In the data rows, the value 128 means zero.
Some points, one per row:
[ 92 147 115 140 134 103 139  92 133 123 119 111]
[145 158  69 119 162 208 122 170 122 136 102 142]
[ 76 118  97 163 139  60  91  55 190  82 137 188]
[154  92 164 118 100 124 126 135 143 131 130 148]
[178 113 158 147 139 195 136 173 152 192 108 184]
[ 78 150 108 149 100 104 136 108 125 101 132  97]
[135 156 130 143 115 155 140 180 102 152 118 123]
[146 142 169 127 159 163 103 204 138 191 135 167]
[ 90 100  67 130 119  92  98  81 152  79 104  90]
[131  91 144  97  89 122 162 122 173 105 166 132]
Here are 18 more points, each followed by its number:
[187 182 222 153 154 155 126 254 120 211 170 253] 0
[ 69 148  41 165 123 102  83  96  54  90  42  92] 1
[ 83 121 111 163  83  85 119 101 131  88 137 149] 2
[107 140 109 176 120 100 119 113 148 102 145 171] 3
[105 177 176 144 146  86 113 169  64 142 160  98] 4
[126  89 159 134 105  96 125  92 172  88 156 184] 5
[ 90 156  59 158 122  92 117 142 142 137 118  53] 6
[201 133 214 153 167 187 174 207 132 255 128 185] 7
[ 45 143   1 140 169  48 114   0 136  80  62  68] 8
[219 163 191 123 180 234 184 239  83 180 142 188] 9
[130  99 126  94  81 131 136 122 113  97 114  89] 10
[ 98 143  90 138 141 100 108  88 134  92 125 113] 11
[145 158 142 118 141 158 163 148 109 144 132 130] 12
[101 142 135 131 108  83 114 111 120 113 126 140] 13
[ 59  92  29 128  97  97  66  63 150  65  84  56] 14
[149 144 164 111 127 147 141 157 136 139 151 145] 15
[157 123 150 101 108 115 149 142 139 139 142 106] 16
[114 109 118 111 112  95 134  96 155 101 142  91] 17
Which two of these numbered points are nearest to each point below by angle, seen from the average point of the first points? Their numbers follow each, nearest first.
[146  35  39 119  91 156 100  51 137  99  27  88] > 14 8
[101  93  75 111  74 116 118 109 101  89  80  92] > 14 10
[125 102 110 100  84 137 129 110 102 105  87 101] > 10 14
[157 127 161 127 117 159 167 136 116 144 109 142] > 12 9
[133 131 161 121 124 128 142 118 130 129 130 145] > 15 16
[198 128 163 126 139 215 169 172 110 145 115 170] > 9 7
[ 48 135  56 185 125  31 108  62 125  77 116  83] > 11 8
[118 167  73 121 147 175 115 225 105 186  74 181] > 9 0
[149  90 150  68 127 127 198  70 169  71 169 103] > 17 16
[101 113 123 125  57  72  41 208 141 152 141 103] > 6 4
